In the data rows, 128 means zero.
Here are some rows, each followed by its group. Groups can overlap.
[133 150 135 111 130 138 144 147 129 141 153 120 161 116 122 126 131 122
 117 117 144 132 131 141 138 120 142  73 110 153 152 163] Q285
[222   0 205 211 182 123 109  92 151 137 126 130 166 140  93 124  74 100
  81 122  93 137 114 153 127  88 149 186 162  77  61  99] Q621
[ 85 158 131 120  30 222 111 125 180 137 152 134 106  96 185  97 218 113
 131  69 138 109 170 113 113 136 103 134 125 123 173 141] Q205
[137 114 128 123 136 117 139 122 135 136 143 119 142 123 122 150 144 136
 132 150 117 118 151 122 164 126 159 111 122 132 129 134] Q621
[141 134 116 122 130 127 127 139 104 116 109 159 120 132 114 123 134 134
 137 131 128 117 107 116 133  98 142 126 138 124 102 130] Q855
[198   5 255 148 255   0  98  85   0  76   0 255 206 100   0  86  72  98
  80  11 248 179 153 236 101 255 141 140 146  96  44 153] Q945
[139 156 111 135 125 148 129 138 145 123 144 109 115 122 146 135 148 131
 148 163 103 109 130 145 137 133 144 112 138 130 132 143] Q205
[109 119 158 118 156 102 165 168 154 180 189  49 193 133  98 115 149 140
  99 102 111 157 117 101 107 111  98   0  87 182 177 179] Q621
[115 141 113 122 121 123 132 143 128 117 131 119  98 114 135 138 122 128
 145 128 132 118 142 153 173 112 152 102 124 148 168 129] Q285
[121 145 116 125 125 144 130 126 131 127 128 126 124 117 123 133 145 140
 129 134 119 112 149 134 156 121 156 103 140 135 152 123] Q894
[162  95 135 157 104 164 102  94 108 143 160 161 136 128 149 124 122 108
 118 101 127 124 131 117 114 114 111 124 128 135 128 121] Q205
[123 117 132 109 134  99 157 132 157 127  91 117  70 131 136 146 135 115
 128 123 128 126  85 100  96 123 105 155 152 148 158 101] Q621
[124 133 118 123  94 145 122 116 139 135 169 125 182 132 133 122 125 114
 136 116 145 118 167 184 203 104 145  74 114 164 147 174] Q894
[ 97 140 124 133  89 159 132 100 155 135 139 114 121 128 137 126 137 106
 117  95 149 136 106 123 116  76 104 139 135 111 129 108] Q894
[101 104 178 129 125  99 175 105 126 139 140 127 161 121 125 157  69 120
 107 151 101 136 126  99 136 139 152 169 139 106 113 105] Q290
[110 141 119 126 123 111 135 147 139 143 134 120 121 126 128 150 107 109
 122 145 108 113 136 113 136 123 129 135 140 126 120 132] Q290
[115 142 107 124 133 134 116 130 110  91  78 160  79 117 148 126 130 129
 133 120 127 144  79 101  46 138 100 120 126 155 177 121] Q205
[120 136 121 136 120 120 144 126 130 123 127 121 139 122 130 124 118 136
 131 119 126 131 108 128 113 124 117 122 138 131 139 125] Q894
[160 111 131 163 151 121 104 109  99 115 133 168 143 133 126 149 114 146
 123 150 139 145 110 117 111 130 138 126 127 133 139 141] Q855
[119 161  85 100 127 113 129 147 190 118  85  84  94 128 128 140 131 176
 133 184  86 108 123 107 140 115 140 155 155 121 177  86] Q621
[124 136 119 141 107 150 113 116 131 141 130 127 135 121 134 125 131 111
 147 116 124 132 153 124 148 127 143 105 142 153 134 150] Q894
[158 132 121 161 118 148 105 114 146 110 137 117  87 144 165 120 169 142
 136 114 145 109 140 125 127 150 127 154 129 128  99 128] Q205
[122 128 125 109 146  99 139 147 138 131 120 105 126 134 113 147 148 131
 147 164  86 106 121 106 137 116 135 139 125 129 118 118] Q621
[100 149 105 115  99 136 106 145 117 131 142 122 125 136 139 128 171 163
 151 161 142 112 122 149 123 123 106  86 114 174 160 139] Q205
[115 139 123 130 109 148 136 129 145 124 141 108 115 126 147 140 146 132
 132 158 104 108 142 126 125 170 141 136 120 124 125 116] Q894
[129 131 128 125 126 119 139 132 139 138 141 104 151 131 122 122 131 120
 134 127 129 119 137 141 163 123 142  91 131 145 136 142] Q621
[ 87 115 143 111 110  99 191 125 147 127 103 103 114 163 101 169 177 108
 167 143  48  90 169 141 148 157 152 109 111 145 165 143] Q621
[132 145  99 112 140 115 121 162 106 130 138 152 139 121 122 109 121 130
 131 120 166 138 128 134 132 147 145 132 128 117 120 132] Q855
[120 114 148 157  64 167 125  75 147 112 135 135 105 130 141 131 188 123
 142 146  97  95 136 124 129 166 127 142 109 131 134 157] Q205
[134 117 117 147 136 135 126 148  94 128  98 177 115 127 111 142 109 151
 120 108 137 125 138 151 118 141 119 117 128 141 175 134] Q855
[112 140 119 136 106 152 120 110 123 143 137 132 127 107 142 134 112 114
 122  96 144 123 111 133  77  89  79 139 141 137 139 118] Q894
[121 140 116 113 124 130 120 134 130 124 136 123 121 117 140 132 149 114
 140 112 132 117 123 137 134 129 140 122 137 132 136 123] Q285
[126 117 132 121 120 134 136 126 137 128 131 121 130 143 134 129 149 131
 130 131 115 121 119 121 123 119 133 128 124 133 129 124] Q621
[151  70 162 160  97 173  93  67 132 143 192 128 202 150 159 106 134  94
 126  97 153 139 148 104  96 142 114 216 160  81  88  87] Q894
[122 139 131 109 136 115 126 140 115 109  96 141  95 114 129 132 110 122
 127 107 143 127 120 127 148 137 133 110 135 146 170 132] Q285
[137 163 112  82 193  85 109 172 103 148 134 139 122 122 127 151 111 143
 101 147 129 156 138 147 165 156 123 125 128 152 132 153] Q285
[151 121 114 136 150 136 100 121 137 133 114 114 139 127  94 123 155 136
 137 134 121 104 117 139 123  85 121 143 132 118 128 130] Q855
[ 99 145 121 139  77 164 117 116 158 112  98 114  76 149 156 103 155 131
 114 129 140 148  99 129 107 126  84 142 137 130 163 104] Q205
[127 125 125 111 150 108 126 127  93 130 108 167 158 115  79 121 136 120
 142 123 138 131 122 146 134 128 122 134 120 115 126 123] Q945
[119 149 114 133 104 154 118 124 154 140 141 107 118 125 138 130 113 120
 120 114 134 143 138 113 120 120 140 127 125 123 124 117] Q205
[255  76 165 209 169 129  41  97  63 107 122 188 178  96 119  98  98 177
 106 110 153 179 131 177 113 147 148 183 115 103 121 118] Q855
[ 96 126 138 125 106 129 158 126 128 115 142 130 126  95 165 116 119 120
 144 132 112 137  49  71   0 169  55  43 148 203 227 140] Q894
[119 134 115 124 126 145 129 129 131 122 125 134 120 132 136 122 135 136
 126 114 137 125 106 110  80 132 113 103 126 155 157 137] Q205
[121 120 133 125 130 118 137 134 136 131 121 130 124 121 131 143 108 119
 117 125 109 128 124 109 118 114 129 110 121 127 125 127] Q621
[127 135 126 124 126 119 127 123 140 135 135 108 140 127 127 131 125 132
 125 124 126 133 127 123 132 125 129  99 125 152 141 145] Q621
[162  98 155 120 161  92 118 151  81 155 122 132 156 118  72 104  99 120
 115  86 156 145 207 170 255 129 216  91 137 181 189 173] Q945
[118 115 127 120 124 131 136 128 124 111 102 137 100 115 131 124 112 140
 122 133 119 118  71  79  65 145  84  99 121 142 174 127] Q894
[115 154 116 104 125 125 114 179 123 108 156 115 110 108 194 128 180 124
 164 152 123 112 105 147 124 118 115 110 123 141 143 156] Q285
[110 118 161 122 152  69 166 114 163 111  81  96  94 151  95 151 157 131
 138 215  31 100 135 139 131 193 144 118 114 104 105 161] Q621
[112 157 109 123 130 106 142 132 138 123 122 122 136 116 136 146 105 131
 115 145 128 151 134 106 136 125 125 135 142 138 120 136] Q621
[197  72 148 186 152 124  73  87 114 120 129 157 177 144  88 138 108 156
 110 162 181 143 112 213  83  61  77 129 132 101 136 105] Q855
[138 133 147 125  86 153 122 105 123  96 122 130  63 110 141 161 128 135
 162 118 159 133 149 114 176 116 128  60 118 217 222 125] Q894
[109 139 133 152  87 145 148 122 148 119 147 103 117 125 132 114 132 125
 131 140 122 118 178 134 163 164 156 123 123 132 144 126] Q205
[122 125 129 127 128 112 149 138 147 130 134 106 122 129 125 128 126 137
 128 134 129 129 119 121 103 132 117 112 118 127 139 125] Q621
[158 145 123 103 189  98 103 157  94 138 123 162 162 111 102  96  57 137
  99  96 185 174  90 177 138  95 124 172 120  80  73 120] Q855
[106 169  97 137 137 147 105 143 109 117 159 145 128 131 163  78 107 157
 103  71 220 152  96 137 126 144  79 165 127 127 173 101] Q285
[ 99 112 153 121 119 120 150 109 117 132 110 134 144 115 107 142  97 108
 110 126 109 122 119 132 125  90 130 129 138 119 115 136] Q290
[106 135 140 128  99 138 150 114 164 132  99  97  71 127 124 148 145 138
 150 179  66 124 119  88 131 116 132 155 125  99  88 119] Q621
[124 121 126 123 120 123 131 131 155 151 137  87 117 141 139 137 134 143
 122 165 119 126 112 110 115 132 134  92 117 153 136 140] Q621
[128 131 117 115 132 126 127 132 131 139 145 122 152 125 136 121 136 130
 129 111 150 118 139 161 159 122 142 102 121 149 151 149] Q285
[149 134 127 126 197  73 128 147  90 162 122 139 200 124  60 126  67 120
 106  89 183 151 125  94 128 162 160 161 138  92 113 115] Q945
[115 154 109 128  97 156 118 127 138 124 143 106  90 126 163 124 145 109
 131 133 128 129 136 119 112 111 107 145 128 148 158 130] Q894
[148 137  84 143 107 154 110 148 109  54  23 177  33 132  95 136 121 128
 146 182 137 117 158 101 119 113  97 141 133 121  42 128] Q855
[121 139 130 126 115 141 144 137 133 128 127 131 125 136 138 131 119 125
 139 125 132 134 119 124 124 128 111 122 128 128 133 121] Q894
[126 113 131 135  93 158 119  97 128 131 106 137  81 132 128 113 125 125
 146 100 154 141 128 152 148 146 127 147 125 161 172 110] Q894
[117 123 175 175  96 163 123  88 106 134 122 158 117 110 144 108  89 116
 142 111 133 148  93  65  57 110  83 123 146 147 176 118] Q894
[126 102 158 108 153  81 156 121 144 131 103  89 130 161  95 125 128 105
 121 121 128 115 139 185 115 174 124 156 121  99 108 136] Q621
[132 121 134 149 108 151 125 110 137 127 133 129 132 123 146 127 128 135
 133 135 138 115 128 137 119 120 128 118 123 124 120 127] Q894
[143 105 184 112 181  48 138 117  83 122  67 172 150 129  59 109 131 116
 127 115 124 131 125 136 128 184 165 134 115 106 105 128] Q945
[189 126 151 143 158 110  94 111  81 146 134 158 166 113 120 117 129 125
 147  96 142 172 143 110 106  98 126  85 117 164 140 160] Q855
[107 157 107 120 114 133 130 140 127 120 124 119 120 115 139 122 140 144
 154 141 136 117 186 142 224 112 166 118 129 142 152 121] Q285
[131  98 148 129 123 154 108 106 172 140 175 101 148 123 163 136 144 150
 114 148 133 137 108 189 125  74  80 172 162  83 149  71] Q205
[162 113 150 102 188  62 112 143  60 115  72 174 170 111  47 115  61 166
  93 121 163 162 129 151 138 149 116 102 118 158 145 116] Q945
[154 123 109 153 134 130 141 162 175 111 140  80  95 171 117 153 160 141
 142 232  69 102 114 141 147 129 140 119 126 117 142 148] Q621
[161 114 129 151 138 126 124 121 121 133 145 122 150 134 120 124 109 139
 137 116 140 128 120 120 129 125 139 102 132 133 132 142] Q855
[118 107 165 126 128 102 173 103 124 130 134 122 142 126 120 162 102 121
 118 132  96 142 137 108 126 167 142 145 136 101 119 133] Q290
[103 164 102 106 135 114 132 152 134 113 124 137  85 119 158 112 112 106
 123  98 162 142 138 111 115 141 133 159 131 111  89 135] Q285
[153  74 172 139 167  88 173  89 174 137 141  61 152 148  99 180 140 127
 145 185  71 142 150 123 123 140 133 181 124 123 130  92] Q621
[144 128 123 142 105 151 126 109 144 120 129 124 126 139 141 122 162 111
 130 112 126 128 157  86 125 150 146 139 125 136 113 127] Q205
[155 115 115 115 157 158  94 157 144 168 136 104 184 136  90 111 152 137
 126 156 121 124 213 138 203 151 177  78 110 193 127 159] Q855
[110 139 102 162  88 173 123 120 146 111 162 113 137 120 163 152 151 112
 135 118 113 101  99 105 102 121  99 115 140 141 120 134] Q894
[116 159  91 140  93 151 128 127 148 117 126 104 105 131 143 120 154 130
 133 149 127 120 146 114 123 131 124 134 124 125 114 128] Q205
[ 49 168 113 130  15 192 202  84 206 140 160  74 145 126 169 211 168 140
 122 255  24 143 106  87 160 101  94 212 132  78  96  78] Q894
[135 125 142 121 138 117 136 133 121 153 131 139 153 127 126 139 115 136
 125 124 130 140 121 152 124 122 124 147 130 111 125 104] Q855
[ 70 136 175  43 176  45 210 146 145 137 135 106 113  97 129 159  87  70
  90  97 156 179  76 115 167 133 125 146 147  83  85 118] Q290
[105 191  76  78 144 101 134 169 116 137 147 132  91 116 178 108 160 128
 139 127 106  88 139 123 118 120 127 145 115 123  86 137] Q285
[108 141 137  99 140 100 161 130 100 120 114 150 122 126 125 150  96 116
 124 135 115 121 138  96 132 168 150 124 118 122 100 135] Q290
[123 132 132 132 118 127 133 134 141 142 141 107 149 125 123 129 129 128
 131 133 123 119 134 130 143 125 140  93 129 157 149 149] Q621
[126 141 111 126 127 127 124 140 120 132 126 127 145 118 124 118 131 121
 130 118 142 122 128 126 131 137 143 112 126 137 128 133] Q855
[111  94 176 123 133 120 161 102 115 115  80 153  95 112 110 174  87 136
 136 161  81 164  81  50  12 164  94 129 130 135 205 110] Q290
Which 3 groups are nearest to each row below, nearest first, going by the average distance to the group's rows?
[137 112 165  91 231   1 129 157 153 143  95 108 133 156  76 142  39 147
 131 229 152 155  97 175 160 154 148 173 120  58  80 114]: Q290 Q621 Q855
[181  74 164 203  55 236  82  53 158  91 123  94  87 139 151  76 189 142
 114 143 179 141 123 130 135 131 113 147 105 118  99 170]: Q205 Q894 Q855
Group Q290 spreads out most along one direction. Which 3 other groups' directions of most spread are closest to that one, closest first?
Q894 Q205 Q855
Which 3 other groups have their centres nearest to the centre of group Q621, nearest first?
Q894 Q290 Q205
Which 3 groups are nearest to each row below, nearest first, going by the distance to the centre of the group?
[164  96 142 173 124 161  93 114 140 138 128 120 136 148 130 127 142 128
 120 142 119 121 141 107 116 149 126 168 128 100 119 126]: Q205 Q855 Q894
[125 130 127 120 125 130 131 133 131 121 104 135 114 134 126 137 126 116
 144 131 111 118 121 128 138 129 131 128 129 139 150 112]: Q621 Q894 Q285
Which 3 other groups have their centres nearest to the centre of group Q945, nearest first?
Q855 Q290 Q285
Which 3 other groups have their centres nearest to the centre of group Q285, nearest first?
Q205 Q894 Q855
Group Q855 spreads out most along one direction. Which 3 other groups' directions of most spread are closest to that one, closest first?
Q945 Q621 Q285
Which 4 groups are nearest to each row below, nearest first, going by the average distance to the group's rows?
[140  95 188 151 138 119 166 113 145  98  88  80  99 181 102 194 137 146
 163 233  12 136  78  76 115  81 125 131 119 125 112 117]: Q621 Q290 Q205 Q894
[100 128 158 135  79 190 133  71 158 100 150 133  94 138 192 150 132  75
 115  67 143 153 146  69 124 118  96 148 108 151  86 124]: Q205 Q894 Q285 Q290
[ 62 196  71  72 111 102 147 178 121 141 182 117 114 134 186  83 124 141
 139  73 171 160 139 151 127 175 139 139 144 109 120 135]: Q285 Q205 Q894 Q290
[116 150 118 128 117 143 133 145 131 138 139 128 118 128 160 126 137 141
 141 130 131 121 145 107 144 129 151 136 142 123 146 111]: Q285 Q205 Q894 Q621
[124 127 124 140 118 128 138 126 126 134 127 130 124 128 130 125 135 118
 140 122 131 125 127 136 127 131 129 116 135 144 146 132]: Q285 Q205 Q894 Q621
Which 3 groups are nearest to each row below, nearest first, going by the distance to the group's nearest row?
[150 106 132 148 146 135 110 121 107 143 123 141 137 116 119 119 102 119
 128 111 158 149 120 152 119 122 124 143 136 116 135 129]: Q855 Q894 Q945
[204  38 185 182 208  78 100 134   2 129   0 255 185 115   0 110  63 125
 139 105 135 141 113 144 107 114 113  91 100 112 100 183]: Q945 Q855 Q290
Which 4 groups are nearest to each row below, nearest first, going by the distance to the centre of the group?
[105 155 138 113 146  82 194 153 146 150 155  71 121 126 116 113 130 119
 122 150 139 148 144 133 167 159 168  69 115 133 129 160]: Q621 Q285 Q290 Q894
[131  86 156 166 123 148 122  91 174 119 125  94 119 156 114 117 108 173
 101 159 120 148 165 122 178 162 163  99 106 136 144 152]: Q621 Q205 Q894 Q855
[105 151 122 125 119 117 136 141 128 139 119 131 115 111 137 141 124 123
 127 129 114 124 141 143 165 131 163 117 122 135 147 124]: Q285 Q621 Q894 Q205
[174  39 203 188 141 139 107  62  91 103  67 170  96 123  85 131 137 109
 130 126  99 114 138  66 101 192 153 145 136  96  82 129]: Q855 Q290 Q621 Q945
[120 172 104  73 158  93 143 194 120 124 185 148 135 123 156  75 144 128
 143  91 172 135  91 196 128 113 119 160 143 108 121 118]: Q285 Q855 Q205 Q894
[134 137 100 112 143 110 116 146 104 129 119 154 149 133 105 117 139 122
 142 118 136 118 141 122 120 135 144 139 138 127 114 112]: Q855 Q285 Q621 Q205
Group Q894 spreads out most along one direction. Which 3 other groups' directions of most spread are closest to that one, closest first?
Q205 Q621 Q945
Which 4 groups are nearest to each row below, nearest first, going by the distance to the group's nearest row?
[149 114 128 136 151 110 133 125 113 137 133 138 158 126 102 120 123 135
 134 114 140 126 116 141 110 130 122 103 132 138 130 134]: Q855 Q894 Q621 Q945
[175 128 143 129 132 142 100 148  98 125 142 137 167 116  95 107  93 127
 131  97 170 142 144 121 118 129 131 111 114 155 136 159]: Q855 Q285 Q621 Q894
[167  88 138 105 208  57 117 165  31 112 109 179 185 124  56  83  73 116
  95  68 255 203 135 189 162 190 135 124 114 108 107 181]: Q945 Q855 Q285 Q621
[175  91 148 183 123 157  83 103 120 112 104 151 133 137 113 157 121 156
 129 128 113 118 193 128 142 163 155 139 144 132 112 132]: Q855 Q205 Q894 Q621
[100 185  67  74 155 101 151 187 131 118 119 106  93 127 144 224  52 178
 106 243  45 172 137  68 127 168 161 133 127  99 103 121]: Q621 Q290 Q285 Q894
[111 131 139 116 131 119 135 151 159 131 144  99 122 129 114 129 133 116
 128 140 107 119 150 135 142 128 135 110 120 158 145 138]: Q621 Q290 Q894 Q285
[132 125 121  99 156  84 154 148 131 124 111 114 113 124 126 160  97 138
 114 152 120 130 124 106 131 152 141 123 132 116 114 136]: Q290 Q621 Q894 Q855
[128  90 166 170  98 170 105  98 150 123 163 101 108 112 154 127 144 100
 139  95 150 132 112 144  90  96 113 128 141 115 133 131]: Q894 Q205 Q621 Q285
[124 130 164 111 137 124 129 115 127 134 129 109 166 148 104 155  88 124
 116 147  65 121 166 128 173 160 156  59 114 174 120 162]: Q621 Q285 Q894 Q290
Which 3 other groups have their centres nearest to the centre of group Q205, nearest first?
Q894 Q285 Q621
Group Q285 spreads out most along one direction. Which 3 other groups' directions of most spread are closest to that one, closest first?
Q855 Q945 Q205
